A single turn carries every row of the set below to another of its rows. Some are shown first; where does it send the rows asked next?
tum: [ -4.6 -12.8 -19.9  -4.6  17.6   6.1  23.4  -4.6   5.1   5.5  -7.5  -4.8
 -10.4  15.9   6.2  -9.6  -7.5   8.0 -19.7   2.1  -2.0  -1.0   2.6  -0.3
 -41.8  12.0  -0.7  20.8  -6.5]
mis: [ 12.7  -9.0 -15.2  -0.6   3.9  -9.6  -2.6   3.3   6.6  17.2   0.4  -4.0
 -16.3  11.9  -1.7   4.0 -12.2   5.4  -8.4  16.6  -9.0  11.8   4.7 -16.6
 -36.5  -1.5 -22.1  17.8  -0.8]
semed: [  4.2  -0.3  11.3 -14.2  24.8   1.2   3.9 -24.2   0.4   9.1  -2.0  -2.0
  -1.6  18.3   8.8   6.4 -11.1   3.3 -19.9   8.3  -6.4  12.2  -5.0   0.2
 -22.7   0.0  -0.1   8.1 -30.8]
zose: [  0.7   0.2  -5.3  -7.4  17.9  -3.2  -0.6 -31.7  -0.5  -7.8   2.8   1.5
 -10.7   7.7  -2.8  -1.0 -18.6  -5.8 -10.5   8.9  -0.8   9.4  -3.5  -6.4
 -20.2  15.1 -16.2  23.0 -12.7]
poguf: [ -9.3   4.5  -4.6  -5.2  13.7 -11.6   7.1  12.9  -2.9   3.8   0.0  -8.8
 -16.4  14.6  -2.2 -16.0   4.4  13.8 -11.6  13.3   6.4  21.9   6.8   3.3
 -15.2   3.9  11.4   0.8  -6.3]
ril: [ -7.1  -1.7 -17.4   4.9  17.9  -9.3   5.4   2.4   8.9 -15.4   4.3   1.6
 -25.9  12.4  -4.7   6.3  -4.7  15.5 -18.3  18.2   4.1  18.2   4.1 -12.8
 -17.9  19.9  13.3   6.8 -15.5]
Nizup: [ -6.9 -14.9 -13.0 -15.5  11.7   0.9   5.3  -9.8  -5.3  16.4   4.5   5.2
  -2.7   5.0  -7.8   5.7 -10.4  14.6 -14.7   9.7  -7.8  13.7   9.9  -5.1
 -16.7  -0.6  10.5  13.3 -27.7]
zomo: [  0.5   0.8 -21.8  -7.1  16.8 -15.3  16.8 -10.3  16.9  -0.3 -15.7  10.0
  -3.8 -12.4   7.0  -0.8 -23.8  -0.9 -14.5  10.6  -5.6  16.1  -2.0   0.0
 -11.8  -5.2 -12.6  13.7 -18.2]
mib: [-10.9   4.4  -9.8  -3.4  11.7 -18.9  11.5   8.3   6.6  -6.1   0.1   6.3
  -9.7   9.2  -4.0 -14.8   3.7   8.3 -14.5  20.4   8.7  23.5  -7.0  -4.2
 -16.0   0.9  -5.4  -6.1  -3.0]
tabam: [ -8.8  -2.1  -9.1  -1.3  20.1  -1.1  -0.8  -2.2  12.6   3.3  -0.3  -8.9
 -16.5   8.3 -13.1  19.7  -8.2   1.8 -19.9  26.7 -10.9   6.8   4.7  -2.0
 -26.1  21.5  -4.0  19.3 -17.1]
Pidif: [-12.6  -1.0  13.7  -7.1  10.5   5.8  13.7   3.3  -3.3   9.1  -3.1  -3.5
 -11.1  11.8  -8.3   5.7  -9.4  -4.5 -18.4  20.9  -5.2  12.8  -0.4  -4.0
  -3.8   5.1  -9.5  12.6 -14.8]
Zisul: [  2.7   1.3  -9.4  -0.5  25.9  -2.2  -0.7  -5.5  21.9   5.8   4.0  -5.0
  -5.9  21.1   1.5   7.1  -2.7   8.3 -20.5  34.9  -5.7   8.4  -3.4   8.2
 -22.6  15.2   0.6  20.2 -22.7]
zopaf: [ 17.7 -19.4 -10.0  -3.8   2.2   2.6  19.3  -6.6   9.9  10.5  -2.3 -10.7
 -19.4   8.7  11.8  -4.4  -6.9   3.7  -7.3   7.9 -10.3   3.0  13.3  -6.2
 -26.8   3.5 -18.3   2.8 -13.8]
Niz: [-10.9  -2.1 -11.9  10.7   3.9  10.9  15.3  -9.8   2.2   5.2   0.2  -7.8
 -25.7   3.6  -2.0  -3.0 -21.5  12.0 -15.9   8.0  -0.9   1.1 -13.0 -20.1
 -36.2  -4.5   6.4   7.5  -9.5]
bib: [ 18.4   6.0 -16.0  -1.8   5.8 -16.1   2.8 -10.5   1.3   2.3   0.3  -0.4
   5.0  20.4  -3.0   3.3 -16.3  14.9 -11.6 -10.5  -1.6  11.1  -2.5  -4.0
 -26.6   4.9  -0.1  -2.5  -4.7]
Zuko: [  2.8  -3.3 -17.6  -2.4  16.2  -0.7  -0.6   3.1  11.6 -11.8  -0.5  -2.9
 -12.9  19.6   6.8   7.9   1.4  13.4 -24.8  21.8  -1.9  20.1  11.5  -0.8
 -22.1   8.9  17.3  -7.8 -23.5]
Muvit: [  0.5  -5.3 -21.7 -24.5  12.6  13.7  20.3  -5.7   9.4   8.4  -7.0  -0.6
 -19.3  13.1  24.3   7.4  -5.4   2.4 -16.6  12.1  -8.6   0.1  -5.1  -6.9
 -17.7   1.7  -1.8   1.2  -2.9]
vuveg: [  2.9   2.5 -19.6  -4.4  11.7   7.6  22.7 -12.1  16.2  10.9  -5.6  11.9
  -6.6   9.0  10.2  -4.8 -10.8   6.7  -9.3   9.7   2.7   6.7  -2.5 -22.6
 -27.4  13.4   7.6  26.3  -3.1]
Zab: [  0.6  -3.3   4.7  -0.3   6.1  -1.7  -1.9  -2.8  19.6   0.1  -2.6  -5.2
 -16.4   8.7  -2.2  24.5 -15.4   4.3 -26.8  23.8  -9.7  13.7  -1.0   3.4
 -24.4  14.2  -5.4  -1.8 -21.4]
zof: [  1.1   1.4  -1.0   8.8  24.1 -14.4   5.5  -1.9  20.4 -11.4   4.6   6.7
 -26.9  15.3  -3.0   3.3  -6.4  11.9 -19.1  23.6   2.7  19.0 -17.0  -9.4
 -21.9  12.6   4.6   0.2 -22.3]
maku: [ -4.1   7.2 -12.5   8.2  14.1   6.0  -2.6  -7.0   4.3  12.1   8.2 -11.6
   9.3   8.4  -5.5  -2.5   5.4  -5.8 -17.2  15.3  -5.7  24.5  -1.2   0.7
 -18.0   1.7   0.7  11.7  -8.7]
rut: [-13.7   0.8  -1.9  -4.5  14.0   5.8   4.2  -1.2   8.3  19.6   5.7  -2.2
   4.9   9.4  -2.2   2.6  -9.7  -8.0 -16.6  27.0  -0.9  20.5  -5.8  -2.7
  -5.4   3.7  -6.0  14.3 -12.2]
fusa: [ 12.3  -0.4 -15.0  -5.9  17.3  -0.8  18.7   7.0  10.9   9.7  -9.8  20.7
 -14.3  12.9  19.1  -9.9  -0.9   3.7 -31.1  13.5  -4.6   6.4  -2.0  -3.4
 -24.9  -1.7   8.6  15.3 -17.0]
pusuv: [ 10.4   6.7   3.1  -5.9   3.3 -15.7   5.4  -5.3   9.9  -5.7  -3.8  -5.7
 -11.2  -0.4  12.2  -9.9  -3.0  23.3 -11.4   7.2  -0.8   7.9 -14.5   6.0
 -22.4   4.2   7.6  -1.6 -22.2]
guges: [  1.2  11.2  -6.7   5.2  12.2   1.9   0.0   0.4  -4.5   5.6   2.8 -16.1
  -6.2  14.3   0.6  -6.8   8.1   7.6 -20.3   7.4  -5.1  19.6   4.3  10.3
 -16.8  -0.7  12.3   8.0  -8.6]
kamus: [  6.5  -4.4 -17.9 -10.6  12.4  -4.7   6.2  -4.4   8.1  13.0   5.3  -7.7
  -7.2  21.2  25.6   7.4 -10.7   5.8 -23.0  10.2  -5.5   6.7  -7.5   6.6
 -32.7   9.3 -17.2  -0.6  -0.7]
Minuf: [  3.8  -2.8 -15.1 -10.4  21.4 -19.4  11.5  -3.0  -1.7   6.6  -6.7   1.3
 -17.7  10.8  -6.9  -0.5 -14.0   4.9 -14.7 -15.4  -1.3  -1.5  -3.2   7.0
 -24.6   4.8  -3.7  -4.5 -11.3]
let: [ 16.1   3.3 -16.2   9.1  15.6  -3.8   5.6 -10.6  13.2  16.9   1.5  19.1
 -11.2   9.2  17.8  -4.5   3.1  -4.2 -11.6   1.1   0.3   7.0  -6.2 -14.1
 -26.6  -5.4   1.1   8.2 -22.8]
sike: [ -4.0   3.6  14.2   4.1   5.2  -0.4  17.3  -6.1  -1.9  -8.2  -6.7  -3.1
 -18.6   9.7  -3.9   1.8  -5.8  -7.6 -26.1   8.5  -1.4  15.7  -3.7   2.1
 -13.0   6.0 -15.6   2.2 -12.9]
Ziz: [  3.3 -15.3 -18.2   4.4  17.5   0.3  -7.8  -4.5  15.8  -5.7  -1.8  -8.5
  -5.2  16.0   0.2  -1.3   1.2   9.6 -14.4  22.8  -0.3  18.4   9.2   5.4
 -25.6   7.0   7.0  15.6 -28.1]
Voga: [  0.2   6.3 -18.2  -4.3   7.3   0.8  12.8 -11.5  -3.0   2.9   3.2 -14.4
 -13.4   5.0   6.5   6.3 -19.0  -0.1 -10.3  10.8  -2.7  -9.7  -0.8  -4.8
  -5.0  -9.2   6.1  12.1 -26.7]
futu: [ -5.9   1.4 -16.9 -14.1  10.4   2.1  11.1 -11.2  13.4  19.0  -2.5  -1.7
 -32.6   5.0  14.3   2.2 -18.9  10.7 -14.1   4.8   2.0   9.9  -6.4  -4.8
 -26.4   0.7   4.2  -9.9   1.3]
vozik: [ -4.6   2.7  -1.5   8.7   3.9 -11.1  13.3  -7.1   6.9 -18.4  -0.4   5.7
  -7.0   6.6  -5.5  -6.7  -1.7   0.4 -21.1  13.3   3.1  25.9  -8.0  -0.9
 -16.2   4.5 -17.3  -0.3  -2.6]
nugo: [  0.3   1.1 -12.8   6.8  16.2   0.1  10.4  -4.4   8.5   2.9  10.5  -4.0
 -19.7   4.7  32.5   1.5 -17.7   3.4 -20.3   8.5  -0.2  14.8 -12.1 -18.1
 -19.8   0.2  -2.1 -13.3 -12.5]
bos: [  9.1   9.9 -12.8   1.3  15.2  -5.9  19.8 -14.3   8.0  -2.0  -5.0 -12.0
   4.0  -3.7   9.8   3.9 -17.5  -2.8 -15.1   9.5 -12.8   5.5   5.9 -14.6
 -16.7  -4.4  -9.5   4.9 -28.7]
vezen: [ -4.8   9.1 -15.9  -2.0  11.3  -6.6  23.4 -11.4  15.7  13.6  -6.9   5.1
 -16.6   4.1  -2.4   0.2  -7.9  15.8 -10.8  12.9  -5.8   8.6  -6.8 -22.9
 -43.2   0.0  -3.6  13.7   1.9]
Saka: [  9.3   1.5 -19.2 -15.5  19.5 -11.2   9.4  -8.2  11.2  16.4  15.4   1.0
   0.7  -2.7  -0.9   0.2  -6.6   7.1 -25.0  17.7  -6.8  22.3   1.0  -6.3
 -16.1   4.0  16.8  -3.2 -12.2]
Vuki: [  8.5   3.2 -28.1 -11.7   8.9 -12.9  -6.9  -8.7   7.1   4.3  -2.5   1.8
  -0.2  17.2  -5.8   6.1  -9.3  -2.9  -4.8   7.4   4.9  13.5 -13.4 -13.7
 -21.7 -13.8   4.5   8.2  -5.9]
zik: [ 11.4  -9.4 -23.2   6.7  14.0  -1.2   8.4   6.5   5.6   1.8  -1.6  11.7
 -15.6   0.2  16.0 -11.1 -14.7   5.2 -11.1  10.2  -4.4  21.2  11.3 -23.4
 -17.3   2.9  -6.1  14.1 -14.6]
Mufa: [  9.5   5.6  -1.9  -1.9  -1.8  -7.5   7.5  -1.6  14.5  22.8   0.2   7.4
 -25.3  12.7   5.5   5.8 -13.6   2.6 -27.3  20.2   2.2   3.9 -14.6  -8.0
 -34.7 -13.3   2.7  11.5  -9.1]
taz: [ 14.6   1.5 -12.5   5.0   1.4 -16.8  14.8 -14.1  13.9  14.0   0.0  11.4
 -15.7   8.1  16.7   3.0  -0.5   9.6 -15.3   8.4  -4.6   4.0  -7.5   1.3
 -28.1  -6.5 -15.6  16.2 -14.8]
pumo: [ -1.9 -14.2   1.6  12.5   8.1  -4.1  -2.5  -3.5  18.1 -11.7  -3.8   2.4
 -22.8   7.5 -10.5   9.0 -12.0  12.1 -14.3  19.3  -7.8  18.3  -9.3  -4.0
 -24.3   7.0 -10.3   6.1 -25.7]
Tel: [ 13.9   2.7 -13.3 -15.2  11.2  -3.5  11.0  -8.3  10.0  11.8   1.2 -12.1
  -6.6  15.8  -6.3  -5.2 -21.7   0.2  -5.7  21.2   9.1   1.1  -6.3 -16.7
 -13.6  -8.6  15.9   7.6 -13.8]
rinu: [  5.7  11.7  -5.8 -20.5   7.6  -8.6   5.5 -12.9   9.4  -5.9   3.0  15.3
  -8.7   6.3   1.3   1.1 -14.7   0.0 -21.1  28.9  -3.7   0.7  -2.8 -10.0
 -19.5  13.1 -12.8  -3.7  -8.5]
Ralu: [ 13.0  -9.9 -14.9   7.7   5.3   8.9   4.7  -7.6   1.8  12.5   4.2   1.4
 -22.6  11.8  10.0  -7.8 -12.0  18.3  -3.1   0.7 -12.4   9.3   8.2 -13.5
 -20.6  -1.5  -4.4  -6.7 -13.2]
mef: [  3.6   2.1 -11.7 -16.7  25.9 -12.5  23.2  -0.8   9.8   5.8 -19.1  11.5
  -8.1   8.2  -8.5 -11.0 -23.7  15.6 -13.7   9.6 -12.7   3.3  -6.0   0.0
 -16.2   1.8  -8.2   1.1 -12.1]
ralav: [  5.4   1.8 -21.9  -2.1  19.7 -14.5   1.6 -10.7   1.6  -6.0   8.9 -11.6
 -11.2  -9.6  -2.7  -7.1   2.6  14.7  -7.4   4.7 -11.8  18.9 -12.2  -7.7
 -21.8   3.4   8.1  13.7 -10.2]
Gem: [ -5.6  -5.2  -3.7 -18.1  -3.6 -12.9   3.2   2.6   4.7  -9.7  -8.4   4.2
 -18.2  -5.2  -7.6  -5.4  -7.4   7.9  -5.9  11.5   4.2  -2.0   5.6  -9.2
 -27.0   5.4  -4.8  -0.8 -20.6]

Zisul goes to Ziz
Vuki goes to bib
Pidif goes to rut
Where do these go?
zik goes to nugo
Nizup goes to Saka
zopaf goes to Muvit

A single turn carries every row of the set below to another of its rows. Some are shown first; where does it send the rows asked next?
nipa: [ -3.8  22.5  -4.1  -8.2  -9.9  -7.2  -4.7  -4.4 -10.3  -8.6  -6.2  -9.6
  13.6   9.2]
vun: [  5.1 -16.8   8.4   4.3   1.9   1.3  -1.1   4.6   4.6 -11.4  -0.5 -18.8
 -11.2  -5.1]
semo: [ -0.7  -3.9  11.5  -7.0   6.7  -1.3   3.2 -17.7  -4.9  -1.9   2.1 -18.0
  10.9  16.1]
muzim: [  9.0   6.3  -5.2  -3.0 -18.0  13.3  -3.5   8.5   0.7 -12.7 -11.8  -9.2
   4.8 -13.8]
Soni: [ -7.2  -4.6   9.7  -3.9   6.1  -7.8   1.1 -16.3  -0.4  -4.1   2.3 -13.9
   5.0  14.7]
Givon: [  8.3  12.9  -8.1  -2.3 -11.3   7.0  -5.8  16.9  -3.6 -19.8  -9.9 -13.8
   1.2  -8.6]
dotu: [  2.1 -14.6   9.4   7.7   0.8   9.7  -4.0  -2.3   2.6 -11.4   0.6 -20.7
  -6.0 -11.1]
mezuk: [  9.7 -17.5  11.3   5.1   3.0   9.0   1.8   0.7   5.3 -11.2  -0.9 -20.7
  -3.6  -5.1]
Kebo: [ -4.6  20.8  -6.8 -14.5  -6.8   0.0  -3.2  -4.2 -13.9  -5.5   1.4  -6.3
  10.8   7.3]
miv: [  2.7  13.8   2.3   9.0  17.3   4.8  -7.7  12.4  -9.5   1.9  -8.5 -13.2
   6.6   4.2]
nik: [  4.1   9.7   3.0   9.9  18.3   6.2  -7.1  14.3  -8.3   0.6  -7.7 -13.8
   3.5   3.0]
regus: [ -0.2  17.0  -6.8 -16.8 -12.6   3.6   0.2  -5.5  -7.0  -3.4  -5.2  -3.4
  14.5   7.4]
fune: [ -6.3  -5.4   9.1  -6.9   6.1  -0.9  -2.4 -19.0  -8.7  -1.0   6.4 -18.5
   4.2  10.6]
lozus: [ -4.0  21.7  -5.9 -13.4  -4.9  -3.1  -4.0  -3.6 -10.8 -10.1  -5.7 -11.6
  14.2  13.4]
Rukeb: [  8.6   9.9  -5.1  -0.2 -15.6   1.9  -6.8  16.2  -5.0 -15.3  -9.1 -13.7
  -2.3 -11.4]
ziger: [  1.9  -1.5  11.9 -11.7   5.0  -1.8   2.8 -15.6 -11.2  -1.0   4.4 -14.3
  11.6  15.0]
Lag: [ 10.8 -17.5  16.7   3.8   2.7   7.4  -0.2  -3.6   0.0  -9.2  -1.0 -21.6
   0.2  -5.8]
Gapu: [  0.8  12.0   3.2   8.9  19.6   4.2  -6.9   9.3  -8.6   2.6  -6.7 -13.7
   7.8   6.6]
Num: [ 13.9   9.1  -5.4  -0.9 -12.6  10.8  -1.4  17.3  -2.3 -16.3  -7.8 -12.5
   2.4 -10.9]
Kodo: [ 11.5 -15.6   3.8   2.7   4.1   6.9   0.0  -6.0  10.1  -9.4  -2.5 -24.7
  -5.1  -0.2]
sema: [ 16.5   6.6 -10.6  -2.0 -10.6  10.1  -3.4  11.6   4.8 -15.2  -8.9 -17.7
  -1.9  -9.5]
zozud: [ -5.7  -6.8   9.8  -5.7  10.1  -3.5  -0.3 -15.6  -2.4  -6.4   1.8 -19.3
   5.8  16.2]
Foved: [  5.5  22.0  -3.9 -13.7  -8.5   2.5   1.1   1.3 -11.1  -8.9  -3.1  -2.4
  16.4   6.0]
Boz: [  8.0 -18.9   9.8   0.7  -5.0  10.6  -2.8  -4.0   3.1  -6.0  -5.2 -21.2
  -3.2  -9.1]
fufin: [  4.0  11.6  -7.9  -0.2 -11.8  10.4  -4.8  13.0  -2.3 -16.8  -4.5  -7.8
   0.1 -15.3]
zirid: [  2.3   7.4   5.1  10.4  20.9   5.2  -6.2  10.8  -6.1   2.3  -6.3 -13.5
   4.7   5.2]
voda: [  2.6   0.5   1.8  -9.0   4.8  -1.9   0.5 -20.6  -0.1  -2.2   0.4 -20.9
   9.1  18.3]
lenag: [  7.5  23.0 -13.4 -13.0  -9.6   0.2  -3.2  -3.4  -5.3  -7.7  -6.6 -13.0
  12.2   9.0]
Siz: [  3.1  22.4  -5.8 -12.7  -8.8   0.3  -0.7  -2.0 -11.9  -6.9  -3.8  -9.4
  16.9  10.4]
vov: [ -0.9  -8.3   8.4 -13.5   0.0   1.6   0.7 -17.9  -5.4   3.4   1.2 -15.0
   6.2  12.7]
bidog: [ 13.1   5.0   0.6   1.9 -10.8  12.1  -1.5  14.3  -0.2 -18.0  -7.9  -9.5
   5.1 -15.1]
rur: [  6.1 -16.3   6.8   4.3   3.9   6.6  -2.4   5.1   4.9 -15.6  -3.3 -22.3
  -8.1  -5.3]

Siz goes to Num
Soni goes to nipa
Kodo goes to voda
Where do these go?
fune goes to Kebo
muzim goes to Boz
rur goes to zozud
miv goes to nik
ziger goes to Foved

